Where one turn sends some rows of the set: a few examples, then the rows asked
j_535: [ 238,   51, -122,  -40, -146,  -97,    2,  -35, -111,  -63,  -50,  -53,
    7, -141, -247, -189,  176, -192, -129, -192,  -56]
j_895: [ -50,    2,   -4, -148,  141,   75,   62,  124,    1,  154,  258,  320,
   65, -103,  224,  -19,   61,  100,  -85,  -27,  110]
j_111: [  70,   23,   19, -104,   53,  -88,   15,   59,    0,  -34,  296,  413,
  -40,    9,  234,  -71,  102,  175, -137, -122,   31]
j_367: [  43,  -39, -106,  -91, -123,  201,   -9, -219,   57,    0,   85,  -28,
   -7, -181, -101,   83,  195, -189,   78, -277,  -96]
j_427: [ 149,  -63,  -90, -119,  -85,   -4,   36, -266,  -29,   27,  -95,    0,
 -172, -114, -169,   17,  229,  -68, -135, -249,  -74]
j_126: [ 144,  -14, -291,   -6,  -34,   22,   13,  -84,  -91,   11,  118, -144,
  -50, -121, -238,   41,  124,  -84,  -44, -211, -154]
j_261: [  84,  -52,  154,   75,  122, -209,  -94,   -8,  -15, -176,  284,  198,
   37,  212,  -10, -116,  178,  129,    6,  -12,  131]
j_380: [ 129,   94,  -43,   32, -276, -189,   36,   -1,  -89, -202, -126,  312,
 -133,   14,   31,   18,   91,  207,  -48,  268,   93]
j_728: [ -18,   26,  -60,   -1, -208,   40,   38,  208, -145, -198,  -44,  157,
  -27,  -38,   72,  128,  -67,   67,  176,  352,   70]
j_100: [ 149,  -86,  138, -138,   51, -200,   35,  170,   -9, -138,  166,  345,
 -106,   27,  213,  -23,  -13,   77,   24,  -53,   53]
j_109: [ -45,   92,   -8,   19, -199,   -2, -121, -133,    9,  144,  104,  -52,
 -158,  -49,  185,  -43, -260, -189, -143,  -41, -208]
j_656: [ -91,   53,  -23,  318,  128,  124,  111,   30,  254, -235,  -10,  -35,
  151,   67,   -9,  232,  126,    9, -118,  -40,  107]
j_821: [   8,  133,   17,   39, -202,  -71, -125, -174,   46,  140,   76,    5,
 -154,  -77,  174, -101, -217, -227, -175,  -78, -183]
j_362: [ 116, -115,   15, -206, -149,   63,   10,  -57, -232, -141, -172,  -86,
 -152,  -16, -131, -117,  131, -110, -124, -135,  -97]
j_127: [ -55,   67,  123,  129, -173,  -75, -217, -176,   -6,   74,   78, -196,
  -44,  114,   15, -162, -141, -223,  -87,   46, -111]
j_749: [-67, -19,  44,  53, 204, -27, -67, -41, -28,  37, 342, 158, 127, 163,  11,
 -90, 230, 197, -97,  12, 150]
j_104: [  64, -127, -192, -157, -243,  145,  -45,   -3,  -12,   62,   48, -195,
   57,  -16, -143,   72,   94,   11,  123, -166, -158]
j_772: [ -72,   69,  108,  127, -195,  -52, -219, -233,   78,  156,   93, -183,
    2,   87,   23, -112, -118, -206,  -40,   16,  -92]
j_912: [-139,   -4,   40,   23, -192,  124,    7,  -87,   74,  -36,  -52,  146,
   80,  -23,   25,  214,  120,   91,  251,  321,  192]
j_403: [ 150,  -64,   -6, -182, -354,   19,  -49,   41,  -42,  -15, -126,  -97,
  120,  -32, -155, -163,  155, -112,   50, -145,  -52]
j_750: [-134,  -27,   52,  218,   10,  174,   68,  152,  152, -334,  -84,  -86,
  163,  205,   35,  173,   73,   71,  -76,   21,   75]
j_795: [ -42,   -4,  117,  180,  -33,   35,   86,   93,  144, -281, -242,  -24,
  118,  215,    6,   52,  148,  127, -242,   20,  142]
j_174: [  12,  177,  -71,  215,   -6,  -61,   22, -154, -195, -298,   65,  252,
 -132,  -19,  -76,    6,  170,   62, -137,  253,  117]
j_313: [ -93,  169, -203,  124,  -80,  160,   64,   43,  -10,  -22,  154,  200,
   94, -227,   54,  192,   26,  -11,  134,  265,  104]
j_830: [  22,   96,  161,  105, -205,  -50,  -11,  -28,  -56, -322,  -83,  246,
   34,  -12,  -12,  -29,  128,  -72,  141,  302,  209]
j_876: [ -30,   53,   71,  139, -144, -123, -209, -231,   -2,  104,   64, -208,
 -108,  135,   -3, -134, -140, -142, -146,   42, -130]
j_492: [  14, -113,  106, -199,  134,  -49,   88,  242,    4,   68,  137,  256,
   10,  -80,  214,   40,  -56,   -9,   86,   44,  121]
j_606: [ -49,   62,   69,  127, -174,  -90, -210, -283,   86,  177,   80, -179,
  -68,  119,    2,  -85, -103, -123, -107,   16, -115]
j_704: [  39, -150,  242,  -11,  153, -195,  -54,  100,   45,  -72,  154,  107,
   95,  153,  -24,  -31,   85,   14,  168,   88,  200]
j_455: [  53,  250, -204,  150, -148,  -66,   61, -157,   52,  -13,   67,  364,
   -1, -181,    8,   79,  187,  141,  -94,  160,  128]
j_729: [-105, -114,  125,  -31,  223,  -18,  -33,   71,   23,  153,  205,   63,
  167,  103,  -11,  -21,  130,   90,   66,  120,  224]
j_707: [  -9,   80,   44,  283,   97,   -7,  122,  -22,  250, -197, -164,   35,
  121,   78,  -47,  102,  201,   59, -274,  -36,  177]
j_386: [ -27,   43,  -82,  106, -110,  137,  151,  199,  317, -156,  -97,  110,
  122,  -10,  192,  260,   -6,  126,  -90,  -98,   20]
j_573: [  -2,   94,   20,   90, -155,  101,  150,  287,  205, -282, -175,  148,
  163,  -16,  202,   76,    5,   16, -165,  -60,   67]
j_676: [  16,   97,   77,  -17, -268,  -98, -136, -148,   53,  146,   -1,   -4,
 -154,  -30,  194, -122, -208, -187, -147,  -53, -152]
j_436: [  49,  125,  -71,  146,   10,   10,  192,  250,  102, -264, -184,  151,
   34,  -35,  133,   61,    1,   35, -343,  -54,   58]
j_894: [-131,   83, -192,  148,    2,  117,   37, -198,  -62,   -3,   98,  143,
  -85,  -17,  -43,  227,  158,  218,  -31,  274,  114]
j_270: [ -36,   54,   41,  -39, -265,  -29, -135, -107,   27,  156,   22,  -68,
 -165,   -4,  201,  -68, -255, -151, -109,  -18, -195]
j_930: [  18,   65, -167,  159,   58,   34,  207,  153,  220, -143, -114,  109,
  -20,  -46,  131,  257,    1,  147, -279,  -90,    7]
j_700: [   1,  -99,   14, -173, -186,  265,  -26,   -6, -145, -162,   -2, -120,
   16,  -84,  -68,  -37,  101, -234,   95, -161, -114]

j_750 goes to j_930
j_100 goes to j_729
j_912 goes to j_455
Where do these go?
j_821 goes to j_127
j_427 goes to j_403

Where one turn sends some rows of the set: a few examples, then the rows asked
j_147: [  54,  108, -233,  -85,  -68, -251,  276, -260, -126,    1,  326, -126,
   12,  254, -363,  147,  120,   30,  325,  -72,  101]
j_371: [  62,  202,  -50,   29, -190, -311, -219, -101,  164, -245,  138,  -13,
 -210,  -28,   -6,  114,  279, -215,  192,   86,   81]
j_972: [ -92,  277, -111,  -99,  202, -324,   70,  -20,  323, -298,  161,  -46,
   24,   32,   26,  186,  133,  180,   32, -200,   60]
j_4: [-176,  -68, -301, -200,   57, -273, -165, -249,  160,  -39,  -27,   78,
  -76,   79,  119,  116, -124,   29,   21, -196,  227]
j_935: [ -15,  117,  -37,  -85, -231, -294, -230, -268,  103,  -50,   36,   28,
 -243,  -54,   55,  276,  105, -177,  234,  -47,  189]
j_85: [ 230,  110, -189,   -5,  -75, -347,  220, -323,  -53,   59,  285, -121,
  -64,  445, -246,   42,   91,   44,  253,   25,  104]
j_447: [ 126,  120,  -89,  153, -114, -447,  417, -213, -116,   88,  271,   56,
 -199,  140,   34, -122,   66,   71,  118,  129,  231]
j_143: [  93,   90, -203,  -69,  103, -541, -120,  -81,  220, -271,   77, -118,
  -78,  177,  115,  -98,  107, -141, -147,  -29,   62]
j_555: [-212,   25, -296, -112, -134, -284,  349, -328,  -90,  161,  374,   14,
   58,   74, -162,   29,   19,  -20,  167,  -81,  241]
j_351: [ 186,  -26, -125,  101,  -91, -222,  262, -365,    4,  292,  272, -149,
  -85,  110,  -11,   29,   42,  -34,  295,   12,  242]
j_431: [  51,  355, -183,  160,   40, -296,  232, -167, -291,  -76,  209, -112,
  -68,  273,  -49,  106,   34,  150,  245,  -76,  337]
j_488: [   5,  205, -212,   50,   75, -332,  478,  -97,  133,  -63,  343, -164,
   58,   20, -147,   79,   70,   54,  258,  -44,  396]
j_992: [  57,  247, -226, -161,  -57,  -78, -170, -304,  -46, -179,  197,  173,
  -72, -154,   58,  172,   68, -136,  124, -216,  174]
j_120: [ 109,  280, -206,  220,  -31, -413,  358,  -60,  -53,  -44,  325, -131,
   16,   19,  -43,   -9,  219,  -15,  169,   80,  419]
j_714: [ 148,  144, -320,  -90,   91, -254,  -77, -164,  293, -180,  125,  -94,
   81,  212,  -14,  -16,  289,  -21, -133,   19,  -49]
j_331: [-128,  120, -142,   38,   27, -293,  553, -100,  -65,  -26,  301,  -26,
  -86,  -18, -102,   -7,   40,  146,  210,  -11,  196]
j_310: [-143,  171, -120,  -70,   75, -359,  -24,  -68,  413, -180,  -68, -203,
  -86,  154,   55,  242,   94,   70,   83,  -27,  193]
j_404: [ -39,  -46, -269, -139, -126, -269, -299, -281,  -27,  -49,   81,  204,
 -150,  -26,   94,   51,    6, -148,   70, -115,  178]
j_38: [-149,   94,  -84, -149,  -70, -319, -111, -244,  253,   -9,  -93,  -86,
 -167,   61,   90,  353,   -6,   -3,  163, -119,  258]
j_628: [-113,   43,  -90, -226,   96, -255,    2, -253,  279,   20,   71,  -40,
  -11,   49,   45,  304,   23,  163,   74, -281,    7]
j_556: [ -55,  265, -226,   12,   12, -217,  284, -166, -269,  -82,  276, -120,
    7,  151, -245,  184,   83,   96,  318, -130,  244]
j_586: [  87,  -39, -108,   22, -138, -391,  440, -300,  -42,  205,  271,   14,
 -164,  150,  -70,  -59,   55,   58,  162,   92,  124]
j_230: [-150,   81, -172, -212,  104, -323, -110, -197,   25, -184,   31,  -23,
 -114, -101,  150,  155, -138, -116,   51, -305,  217]
j_840: [ 100,  -29, -188, -138,  -44, -401, -200, -156,  105, -209,  179,  -60,
  -97,   21,  -12,  -82,  183, -292,  -23,  -38,  -87]
j_998: [  -3,  216, -106,  160,  -13, -382,  488,  -92, -136,  -54,  289,   32,
 -153,   34,   21,  -83,   59,  127,  149,   63,  272]
j_825: [-159,   32, -337, -133,  201, -313,  -68,  -63,  324, -251,   23,  -12,
   -6,  163,   64,    7,  -33,   89,  -45, -112,  171]
j_517: [-302,  167, -287,   57,   57, -227,  387, -175, -124,   51,  287,  -90,
   77,   91,   -3,  -18,    0,  121,  113,  -88,  303]
j_264: [ -58,  -34, -170, -227,  -33, -269, -198, -232,  -13, -159,  157,   -2,
 -114, -154,   14,   74,   35, -275,   98, -216,    7]
j_373: [  29,  287, -260, -167,   35, -264, -105, -332,   50,  -79,   13,  121,
  -44,   39,  203,  243,  -59,   32,  -34, -244,  366]
j_341: [  85,  214, -316, -121,  128, -374,  -42, -240,  263,  -81,  -31,  -43,
   47,  269,  160,  126,   78,  103, -190,  -95,  236]
j_540: [ -86,  270, -215,  229,   93, -257,  331, -139,  -63,  -45,  334,  -67,
  -21,  225,  121, -210,   -4,  112,   86,   30,  273]
j_828: [ 214,  133, -147,  250, -134, -350,  222, -224, -132,  176,  287, -119,
  -71,   72,   39,  -38,  200,  -69,  185,  117,  322]
j_302: [ 105,  387,  -74,   60,   22, -444,  -71,   13,  143, -355,  243,   76,
  -58,    6,   80,   57,  294,   26,  -20,  -47,   88]
j_515: [  56,   16, -165,  -23,   33, -209,  416, -288,  172,  147,  308, -165,
   -5,   77, -128,  103,  -40,   42,  332,  -89,  288]
j_709: [ 210,  216,  -37,   21, -189, -450, -227, -215,  -10,  -65,  201,  156,
 -148,   10,  126,   93,  284,  -91,   -3,  -32,   47]
j_196: [  61,   36, -226,  -55, -212, -350,  277, -387,   -8,  121,  462,  104,
  -51,  205, -145, -131,   31, -116,  174,   42,  175]
j_16: [ -59,  160, -191, -111,  192, -494,  -67, -103,  169, -256,  -11,  -93,
  -91,  102,  218,   47,  -90,  -31, -106, -191,  252]
j_711: [  47,   64, -280,  -36, -105, -315, -288, -109,   28, -275,  200,  191,
 -123,  -17,   21, -107,  173, -204,   29,   13,  101]
j_59: [  73,    8,  -47, -155, -146, -329, -187, -381,   77,  165,   96,   85,
 -119,   40,  100,  250,  119,   -2,   61, -171,    3]
j_335: [ 229,  264, -161,  153,   -5, -377,  197, -259, -156,   14,  210, -114,
 -111,  457,  -52,   18,   34,  116,  202,   17,  253]
j_29: [ 130,  161, -263, -113,  -22,  -70, -154, -200,  101, -238,  267,   39,
   13,  -53,  -76,    8,  288, -172,   59,  -56,  -87]
j_411: [ -12,  238, -100,   40,    3, -354,  -92,   22,  356, -325,   73, -158,
 -118,   98,   -8,   91,  270,  -63,  100,   95,   79]
j_87: [ -24,  118, -321,  -28,   98, -345, -141,   25,  237, -397,  162,   59,
  -33,  101,   12, -132,  154,  -55,  -38,   14,   94]
j_582: [ -71,  -43, -140,  -51,  -50, -298,  524, -234,   -9,  132,  286,  -31,
  -91,   54, -157,    7,   40,  104,  211,    3,  101]
j_921: [ 144,  187, -177,  163,  -72, -337,  261, -271,   11,  -12,  444,   48,
 -102,  295,   31, -281,   14,  -34,  124,  114,  194]

j_447 goes to j_331
j_196 goes to j_540
Where do these go?
j_972 goes to j_59
j_310 goes to j_935
j_4 goes to j_711
j_85 goes to j_431
j_143 goes to j_230
j_515 goes to j_828
j_29 goes to j_341

Where one turn sends some rows of the set: a few examples, then the rows asked
j_348: [-114,  196,  -10,  211,   98,  229, -203,  -55,  -78, -103,  285, -118,
 -147, -121,   98,  -22,   41,  -10,  319,  -25,  -98,  -91,   12, -187,
 -147,  293]
j_183: [-176,   11,   67, -208,  401,  376,    3, -376, -129,   91,  101, -107,
   72,  -34,  -86,   -3,  -24, -195,  110,  206, -170,  -84, -160, -212,
 -124,   48]
j_826: [ -55,  454,  194, -248,   73,  308, -256, -237,   34,  138,  107,  -62,
    5,  -88,   17,  -32, -198, -173,  169,  117,   88,  -92,  -72, -210,
   47,  174]
j_130: [ 139,  -13, -114,   13,   10,  -70,   21, -132,  -78,  -93,  -86,  180,
  104,  281,  -71,   19, -107, -196,  101,   79, -227,  -28,   69,  -66,
 -129,   -2]
j_458: [ 192,   19,  -64,  -96, -110,  -91,  -46,   21,  -74,  -28,   -7,   70,
  117,  259, -107,   31,  101, -105, -158,  -22, -226,   15,   97,  -36,
 -103,   -4]
j_583: [ -88, -135,  175,  311,  -53,   50, -157, -188, -192, -150,   53, -141,
   96,   58,  -88,   24,   69,  -21,   53,   26, -155, -364,   87,  -25,
  183,    0]
j_271: [ -89,  330,  -93,  212,  -82,  223, -167, -129, -316,  -55,  179, -135,
  -89,  -23,   26,   17,    3,  -54,  317,   52, -175,   28,   64, -277,
   75,   50]
j_383: [  54,  366,  148, -226,   16,  393, -240, -310,   13,  168,  289,  -90,
   35, -140,   88,   28,   50, -130,  -56,   79,   42,   19, -142,  -43,
  -18,  -51]
j_435: [ -92,  373, -114,   56, -122,  204, -195,  -55, -153,  -65,   74, -132,
  -72, -163,  105,   32,  214,  -39,  187, -113, -168,  -54,  309,  -98,
  -29,  144]
j_34: [ 140,  -45,  -82, -177, -179,  -47,  -35,  131,  -75,  201,  125,   42,
   26,  144, -212,  -16,   11,  -90,  -57, -106, -109,   10,   40,  124,
  -67,  -99]
j_713: [  -5,  380,  177, -273,   70,  278, -334, -229,   -4,  201,  228,  -85,
  -30, -171,  116,    5, -105, -188,  112,   78,  102,  -82, -133,  -32,
   -7,   34]
j_801: [  35,  436,  103, -214,   18,  443, -138, -399,  105,   55,  124,  -33,
   96, -113,   79,   25,   76, -136,  -58,   77,  -12,    8,   21, -107,
  -37,   36]
j_17: [-245,   29,   51, -372,  325,  412,   36, -237,   19,  244,   66, -112,
   22, -182, -173,  -55,  -18, -169,  142,   35,  -72, -153,   -7,  -56,
 -140,  125]
j_336: [-168, -205,  124,  254,  -92,  213,    0, -146,  -25,   17,  129, -107,
   43,  -66, -261,  -56,   -9,   19,  170,  -88,  -46, -378,  109,   92,
  157,   24]
j_460: [-143,  199,  130, -444,  176,  185, -206, -106, -251,  183,  -11, -269,
   89,  -40,  -75,   42,  175, -155, -142,   85, -183,  -90,   27, -204,
   28,   45]
j_476: [-107,  -71,  154,  191, -186,   30, -169,  -81, -206,  -38,   15, -183,
   88,    7, -148,   19,  106,   -4,   20,  -55, -129, -369,  193,   34,
  262,  -39]
j_788: [-129, -219,  136,  335,    4,  147,  -56, -242,  -79, -115,   92,  -77,
   71,  -14, -122,  -14,   -1,  -30,  170,   -3, -111, -393,   74,   61,
  111,   17]
j_812: [-132,  186, -152,  130,  -54,  317, -112, -107, -143,   96,  312,  -86,
 -171, -255,   41,  -15,   33,  -58,  395, -105,  -66,  -32,   84,   48,
  -80,    7]
j_925: [-120,  131,   71, -288,  323,  196, -175, -340, -291,   49,  -29, -166,
  108,  -18,   78,   80,  103, -250,   -3,  203, -242,  -98,  -37, -181,
  -61,  -38]
j_11: [  67, -130,  -56, -147,  -15,  -33,  -14,  128,   64,  184,  125,  117,
  -41,   86, -199,  -67, -161, -130,  159, -105,  -33, -105,    0,  151,
 -180,   71]
j_646: [  74, -111,  -55,   11,   66,   -8,   50,  -20,   20,   27,   64,  170,
   14,  237, -208,  -63, -263, -147,  222,   46, -105,  -67,  -72,  -69,
 -160,  115]
j_901: [ -18,  -92,   17,  -39,    6,  261,   -5,    3,  -57,  117,    2,   76,
  171,  258,  199,  -92,   57,   32, -329,  127, -265, -227,   41, -103,
   35,   -2]
j_338: [-227,  146,   50, -495,  121,  330,  -50, -107, -161,  363,   33, -222,
   32, -154, -229,  -25,   39, -151,   26,    6,  -89,  -96,   56,  -74,
   38,  -10]
j_430: [ -54, -116,  -26, -144,  -93,  222,  -66,   95, -180,  354,   79,   42,
   86,  147,  171, -104,  -46,   -5, -200,   69, -178, -236,    2,   82,
  120, -192]
j_588: [ -31,  497,   94, -219,   13,  413, -122, -384,   50,   80,   20,   -6,
   78,  -75,   10,  -10, -121, -182,  120,  120,   11,  -25,   43, -205,
   58,   81]
j_446: [-155, -135,    6,  -29,   54,  313,   80,   42,  -29,  261,    3,  134,
   73,  234,   33, -189, -320,   -4,   42,  153, -139, -297,  -39, -147,
   94,   70]
j_548: [ -96,  269,  -65,   97, -159,  360,  -89,   29,  -99,   68,  339, -194,
 -116, -135, -122,  -38,  185,   87,  120, -131,  -91,   50,   90, -164,
   -2,  136]
j_724: [-140, -153,   42, -177,   35,  197,  -83,  193,   10,  330,   34,   79,
   24,   90,  163, -165, -168,  -10,  -54,   23,  -86, -383,   37,   76,
   16,   87]
j_758: [ -94,  -84,  -82,  -13,   67,  280,   71, -136,  -51,  112, -154,  196,
  159,  213,  232, -109, -154,  -79,  -33,  162, -252, -298,  131,  -53,
   30,  -26]
j_594: [-157, -116,  150,  152, -187,  129,  -81,  -35,  -66,   40,   62, -170,
   55,  -66, -253,  -39,   77,   36,   60, -134,  -56, -391,  203,   90,
  218,   32]

j_430 goes to j_901
j_588 goes to j_826
j_476 goes to j_583
Where do these go?
j_130 goes to j_646
j_348 goes to j_812
j_925 goes to j_183

